128 stands for zero in the data rows.
Some points, each followed by its number:
[101, 111, 149, 90, 84, 143, 102, 98, 107, 114, 101, 146, 105, 114, 146, 96, 110, 92, 96, 145, 97, 136, 114, 91, 140, 104, 103, 94, 112] 0
[99, 111, 106, 100, 94, 149, 86, 92, 106, 98, 98, 115, 98, 88, 113, 84, 93, 94, 97, 121, 102, 92, 113, 97, 113, 143, 88, 91, 95] 1
[162, 118, 114, 123, 120, 111, 121, 178, 120, 142, 169, 109, 155, 115, 111, 159, 141, 121, 114, 112, 128, 112, 113, 164, 110, 126, 126, 140, 128] 2
[128, 121, 137, 152, 144, 150, 156, 112, 142, 195, 120, 188, 157, 184, 118, 131, 196, 145, 122, 136, 122, 198, 114, 140, 148, 123, 193, 182, 198] 3
[186, 171, 173, 169, 175, 165, 162, 172, 174, 177, 150, 178, 183, 148, 168, 122, 173, 167, 136, 166, 185, 181, 168, 166, 176, 172, 167, 132, 182] 4
[111, 186, 180, 96, 164, 185, 164, 108, 185, 184, 105, 186, 89, 119, 181, 87, 183, 101, 130, 175, 167, 182, 165, 91, 181, 159, 143, 90, 190] 5
[125, 130, 123, 19, 20, 122, 82, 122, 129, 124, 127, 128, 67, 132, 127, 126, 124, 14, 122, 130, 139, 128, 128, 72, 121, 129, 128, 120, 118] 6
[162, 173, 170, 138, 143, 173, 133, 169, 171, 168, 146, 176, 136, 177, 170, 162, 159, 136, 167, 172, 177, 176, 174, 138, 169, 177, 169, 150, 165] 7
[127, 118, 120, 133, 123, 126, 125, 104, 130, 131, 118, 119, 134, 109, 110, 108, 133, 120, 103, 111, 126, 126, 102, 122, 119, 131, 129, 113, 133] 8
[169, 137, 157, 148, 144, 143, 141, 157, 156, 148, 146, 146, 161, 145, 152, 138, 151, 147, 146, 151, 158, 137, 123, 150, 141, 121, 147, 142, 166] 9
[113, 88, 74, 91, 78, 72, 77, 125, 153, 163, 83, 67, 122, 112, 72, 72, 92, 79, 70, 76, 129, 119, 116, 85, 70, 157, 116, 77, 95] 10
[170, 158, 177, 161, 153, 181, 184, 150, 163, 179, 178, 174, 188, 169, 180, 169, 181, 172, 175, 175, 155, 180, 160, 185, 163, 142, 169, 175, 182] 11
[117, 162, 157, 117, 111, 122, 136, 156, 98, 116, 129, 108, 118, 109, 138, 112, 111, 125, 148, 105, 129, 114, 154, 113, 151, 136, 110, 103, 111] 12
[118, 172, 166, 118, 106, 126, 131, 162, 95, 109, 132, 102, 119, 102, 144, 107, 104, 120, 155, 102, 131, 106, 162, 108, 160, 141, 102, 96, 102] 13
[134, 180, 172, 175, 181, 176, 158, 108, 190, 192, 137, 167, 166, 165, 171, 144, 121, 189, 169, 164, 118, 190, 153, 153, 192, 96, 153, 180, 179] 14
[150, 69, 58, 138, 142, 62, 188, 204, 71, 66, 193, 69, 120, 199, 63, 196, 92, 172, 206, 90, 143, 77, 111, 195, 63, 67, 139, 198, 64] 15
[124, 145, 145, 151, 153, 151, 121, 82, 137, 122, 91, 155, 154, 122, 152, 88, 129, 148, 81, 116, 134, 136, 121, 119, 154, 135, 109, 109, 134] 16
[118, 129, 141, 188, 182, 114, 181, 111, 134, 128, 112, 124, 154, 136, 103, 122, 142, 190, 109, 114, 111, 134, 105, 166, 130, 108, 138, 181, 140] 17
[138, 137, 142, 119, 132, 81, 134, 119, 133, 84, 118, 77, 121, 81, 111, 123, 139, 126, 119, 87, 143, 74, 143, 125, 96, 157, 114, 127, 105] 18
[159, 124, 130, 158, 149, 132, 145, 156, 127, 108, 151, 125, 156, 121, 123, 146, 102, 154, 128, 117, 132, 119, 130, 147, 117, 133, 138, 148, 101] 19
[78, 107, 111, 121, 147, 130, 84, 96, 100, 160, 74, 135, 83, 121, 112, 96, 146, 110, 113, 97, 89, 153, 107, 89, 126, 109, 153, 111, 164] 20
[143, 147, 140, 145, 140, 129, 144, 153, 142, 126, 154, 125, 140, 131, 111, 159, 144, 144, 156, 118, 144, 105, 155, 141, 141, 149, 100, 152, 158] 21
[109, 132, 159, 102, 99, 182, 96, 124, 109, 95, 107, 137, 106, 124, 127, 122, 102, 103, 125, 127, 135, 112, 125, 100, 190, 147, 113, 113, 106] 22
[91, 173, 177, 70, 64, 179, 71, 107, 112, 118, 97, 169, 62, 113, 180, 108, 110, 60, 103, 143, 115, 122, 118, 67, 170, 114, 110, 105, 121] 23
[90, 94, 97, 74, 69, 74, 77, 109, 94, 69, 108, 127, 79, 129, 126, 131, 72, 77, 124, 138, 87, 85, 103, 77, 75, 98, 95, 114, 78] 24
[88, 90, 95, 71, 68, 83, 72, 106, 92, 68, 104, 131, 75, 129, 127, 128, 68, 73, 124, 138, 86, 85, 100, 72, 80, 95, 94, 112, 75] 25
[83, 117, 125, 65, 60, 108, 66, 108, 72, 101, 102, 101, 64, 103, 106, 104, 63, 58, 102, 101, 68, 104, 113, 65, 116, 105, 79, 96, 77] 26
[115, 101, 104, 116, 109, 108, 103, 105, 107, 133, 112, 111, 118, 120, 107, 101, 132, 103, 105, 114, 113, 130, 107, 108, 106, 103, 134, 106, 138] 27
[114, 122, 152, 112, 105, 191, 102, 113, 122, 191, 112, 193, 114, 199, 196, 160, 114, 96, 198, 198, 111, 199, 142, 93, 166, 132, 174, 96, 127] 28
[25, 75, 104, 74, 132, 133, 125, 23, 42, 132, 94, 131, 26, 133, 147, 135, 136, 141, 89, 135, 25, 128, 72, 132, 166, 78, 131, 135, 137] 29
Which three points above are nearest to each new point, looking only along the 7 directions in which the numbered points spread most? Their numbers follow each, nearest first.
[124, 146, 156, 149, 159, 158, 125, 136, 150, 146, 132, 155, 133, 131, 152, 125, 140, 140, 133, 136, 137, 138, 131, 136, 152, 163, 128, 131, 152] 9 21 16
[151, 111, 110, 185, 201, 119, 111, 151, 104, 102, 151, 102, 167, 146, 110, 152, 110, 141, 154, 127, 110, 110, 137, 148, 132, 106, 118, 145, 118] 19 21 2
[132, 134, 131, 37, 37, 131, 95, 126, 133, 133, 134, 136, 83, 138, 135, 133, 132, 34, 130, 138, 141, 136, 132, 86, 127, 131, 135, 128, 128] 6 0 23
[125, 162, 159, 130, 124, 136, 181, 121, 119, 189, 124, 105, 134, 196, 142, 161, 195, 129, 127, 184, 131, 182, 149, 169, 150, 132, 185, 188, 194] 3 9 7
[136, 133, 126, 134, 137, 73, 129, 132, 143, 78, 134, 76, 138, 79, 83, 92, 117, 127, 90, 76, 142, 80, 121, 129, 93, 135, 86, 121, 106] 18 8 2
[178, 134, 130, 181, 176, 132, 68, 173, 176, 60, 179, 113, 177, 91, 129, 129, 64, 165, 169, 130, 177, 64, 134, 142, 129, 175, 64, 78, 69] 19 13 12
[122, 102, 93, 153, 97, 87, 119, 118, 87, 93, 131, 107, 137, 124, 110, 124, 99, 90, 123, 127, 97, 122, 126, 114, 88, 90, 122, 124, 97] 27 8 1
[110, 129, 148, 100, 98, 169, 97, 123, 111, 99, 106, 135, 107, 122, 121, 119, 104, 100, 120, 121, 134, 112, 123, 100, 175, 144, 114, 112, 108] 22 0 12
[110, 125, 112, 110, 101, 111, 63, 114, 118, 62, 108, 108, 119, 65, 114, 57, 68, 59, 99, 87, 108, 99, 119, 84, 115, 118, 58, 59, 73] 1 26 24
[163, 124, 121, 162, 154, 122, 149, 160, 128, 105, 155, 119, 160, 121, 117, 151, 99, 158, 129, 117, 133, 118, 127, 152, 115, 134, 141, 153, 97] 19 2 21
[76, 97, 127, 201, 192, 141, 130, 68, 65, 120, 124, 124, 162, 125, 136, 120, 124, 200, 127, 117, 74, 125, 77, 146, 132, 67, 115, 116, 126] 17 16 8
[111, 199, 191, 94, 172, 195, 173, 109, 196, 190, 105, 197, 86, 119, 192, 85, 190, 101, 134, 185, 175, 189, 174, 88, 191, 167, 144, 88, 196] 5 7 4
[138, 146, 148, 110, 109, 139, 94, 133, 143, 145, 103, 139, 126, 148, 188, 139, 116, 102, 156, 161, 144, 147, 201, 101, 138, 144, 143, 105, 136] 22 12 13
[157, 119, 117, 122, 118, 112, 119, 171, 121, 142, 163, 110, 150, 115, 112, 154, 139, 119, 115, 113, 127, 114, 115, 158, 111, 127, 125, 137, 130] 2 19 21
[134, 131, 134, 126, 130, 129, 116, 127, 139, 157, 119, 146, 134, 128, 128, 111, 130, 121, 130, 151, 139, 162, 133, 113, 129, 135, 114, 108, 141] 8 16 27
[128, 122, 137, 158, 152, 150, 157, 108, 144, 188, 122, 186, 159, 181, 118, 127, 187, 148, 117, 136, 122, 196, 114, 142, 149, 119, 187, 183, 191] 3 9 14
[90, 161, 164, 72, 65, 166, 80, 104, 109, 113, 96, 158, 65, 107, 167, 104, 109, 62, 101, 135, 111, 116, 114, 68, 159, 110, 108, 108, 116] 23 0 22
[162, 140, 155, 155, 151, 133, 147, 150, 157, 138, 150, 137, 159, 140, 143, 140, 149, 155, 138, 141, 157, 126, 123, 158, 131, 118, 143, 148, 158] 9 21 19
[83, 176, 179, 117, 118, 152, 115, 100, 80, 119, 123, 149, 90, 171, 172, 170, 115, 116, 165, 161, 83, 141, 159, 116, 143, 147, 123, 124, 122] 22 12 0
[129, 85, 90, 84, 105, 106, 81, 125, 82, 157, 108, 160, 115, 160, 88, 152, 143, 119, 125, 104, 116, 159, 87, 88, 87, 84, 159, 121, 94] 27 20 8
[174, 102, 100, 181, 176, 132, 130, 163, 133, 131, 176, 133, 174, 134, 102, 154, 117, 172, 125, 132, 150, 130, 105, 176, 124, 117, 132, 168, 138] 19 2 17
[147, 117, 122, 144, 150, 147, 153, 145, 151, 160, 151, 149, 142, 160, 141, 150, 160, 148, 154, 150, 150, 154, 120, 157, 146, 140, 152, 152, 160] 9 21 3
[112, 118, 172, 202, 200, 125, 124, 86, 112, 91, 95, 88, 184, 89, 175, 86, 84, 197, 91, 145, 111, 93, 158, 163, 107, 123, 84, 85, 89] 16 19 17
[72, 85, 65, 80, 120, 62, 128, 63, 75, 106, 79, 72, 71, 94, 70, 126, 127, 123, 77, 71, 79, 79, 89, 120, 69, 84, 123, 127, 117] 27 1 24
[121, 139, 139, 145, 147, 160, 119, 83, 132, 120, 91, 164, 147, 128, 146, 88, 130, 143, 82, 126, 130, 138, 117, 115, 160, 130, 114, 109, 130] 16 8 22
[163, 125, 115, 163, 164, 123, 149, 163, 145, 154, 166, 145, 169, 157, 117, 153, 149, 153, 124, 156, 167, 145, 116, 158, 116, 123, 144, 146, 160] 9 21 19
[162, 122, 115, 156, 154, 160, 159, 146, 140, 165, 151, 161, 154, 145, 127, 145, 163, 147, 126, 133, 170, 156, 112, 150, 152, 130, 161, 147, 169] 9 3 21
[96, 109, 104, 99, 93, 154, 88, 87, 103, 101, 95, 113, 95, 90, 113, 85, 95, 96, 93, 123, 97, 90, 111, 97, 114, 145, 90, 92, 97] 1 0 26
[187, 200, 183, 62, 94, 181, 174, 193, 197, 131, 133, 131, 115, 135, 185, 157, 102, 122, 186, 152, 203, 127, 188, 62, 179, 202, 125, 143, 122] 7 13 12
[167, 153, 169, 152, 143, 179, 175, 147, 158, 182, 172, 175, 182, 171, 178, 166, 178, 163, 173, 177, 151, 183, 158, 176, 157, 139, 169, 171, 181] 11 7 4
[105, 102, 98, 105, 107, 207, 105, 92, 100, 104, 95, 211, 98, 165, 109, 92, 127, 104, 91, 185, 107, 147, 93, 91, 190, 98, 142, 111, 103] 0 22 23
[145, 111, 118, 143, 150, 146, 154, 143, 148, 166, 149, 152, 140, 165, 139, 149, 162, 147, 154, 152, 150, 157, 117, 157, 145, 130, 157, 159, 165] 9 3 21
[96, 111, 106, 79, 72, 117, 127, 90, 101, 112, 97, 110, 97, 110, 109, 108, 135, 112, 95, 111, 102, 104, 101, 89, 105, 110, 135, 118, 115] 27 1 0
[142, 111, 100, 171, 163, 160, 158, 162, 107, 160, 173, 158, 164, 160, 141, 153, 162, 161, 158, 158, 129, 161, 151, 167, 134, 107, 161, 161, 166] 9 3 21
[80, 146, 151, 73, 69, 117, 230, 69, 76, 137, 74, 77, 85, 113, 149, 70, 245, 81, 79, 96, 82, 85, 93, 80, 151, 92, 237, 83, 185] 20 27 8
[7, 67, 107, 64, 132, 136, 125, 5, 27, 132, 86, 136, 8, 131, 156, 134, 137, 140, 80, 137, 8, 128, 63, 131, 173, 67, 133, 134, 137] 29 20 0
[111, 113, 113, 150, 111, 111, 96, 100, 105, 100, 96, 105, 140, 95, 105, 102, 102, 100, 102, 104, 103, 100, 114, 109, 105, 109, 91, 95, 109] 1 27 8
[165, 132, 114, 169, 165, 104, 118, 165, 166, 121, 162, 112, 161, 162, 110, 150, 80, 157, 158, 140, 174, 133, 159, 164, 108, 166, 111, 158, 81] 19 21 2
[125, 118, 136, 158, 151, 152, 159, 109, 142, 207, 117, 198, 159, 194, 115, 131, 205, 148, 121, 136, 118, 210, 112, 140, 150, 120, 205, 192, 208] 3 14 9
[142, 148, 142, 101, 100, 141, 94, 140, 146, 151, 109, 145, 120, 151, 181, 145, 123, 92, 162, 155, 147, 152, 198, 97, 141, 146, 147, 111, 143] 22 12 28
[168, 154, 173, 154, 140, 183, 171, 144, 158, 181, 170, 176, 186, 170, 179, 164, 179, 159, 172, 176, 150, 182, 157, 172, 162, 137, 168, 167, 188] 11 7 4
[161, 132, 118, 164, 163, 110, 117, 161, 162, 120, 158, 118, 156, 158, 113, 150, 86, 155, 154, 143, 169, 135, 155, 163, 114, 162, 113, 155, 87] 19 21 2
[99, 104, 86, 188, 200, 91, 143, 107, 101, 193, 151, 86, 116, 132, 85, 83, 137, 198, 88, 92, 106, 121, 99, 203, 124, 105, 132, 141, 152] 17 8 19
[129, 85, 102, 153, 131, 121, 138, 136, 130, 86, 149, 121, 140, 121, 130, 145, 84, 151, 133, 116, 135, 117, 98, 147, 115, 90, 143, 145, 81] 19 2 8
[117, 115, 107, 120, 149, 104, 141, 112, 69, 66, 122, 73, 111, 128, 102, 127, 90, 143, 115, 107, 110, 95, 104, 137, 106, 97, 110, 115, 69] 18 27 8
[131, 130, 132, 156, 153, 142, 147, 118, 125, 154, 128, 153, 141, 166, 136, 143, 154, 148, 134, 151, 131, 150, 124, 148, 136, 131, 147, 153, 159] 9 3 21
[24, 75, 114, 77, 136, 137, 125, 22, 38, 122, 89, 127, 25, 122, 154, 128, 127, 144, 82, 132, 24, 119, 66, 127, 172, 70, 121, 126, 126] 29 20 0
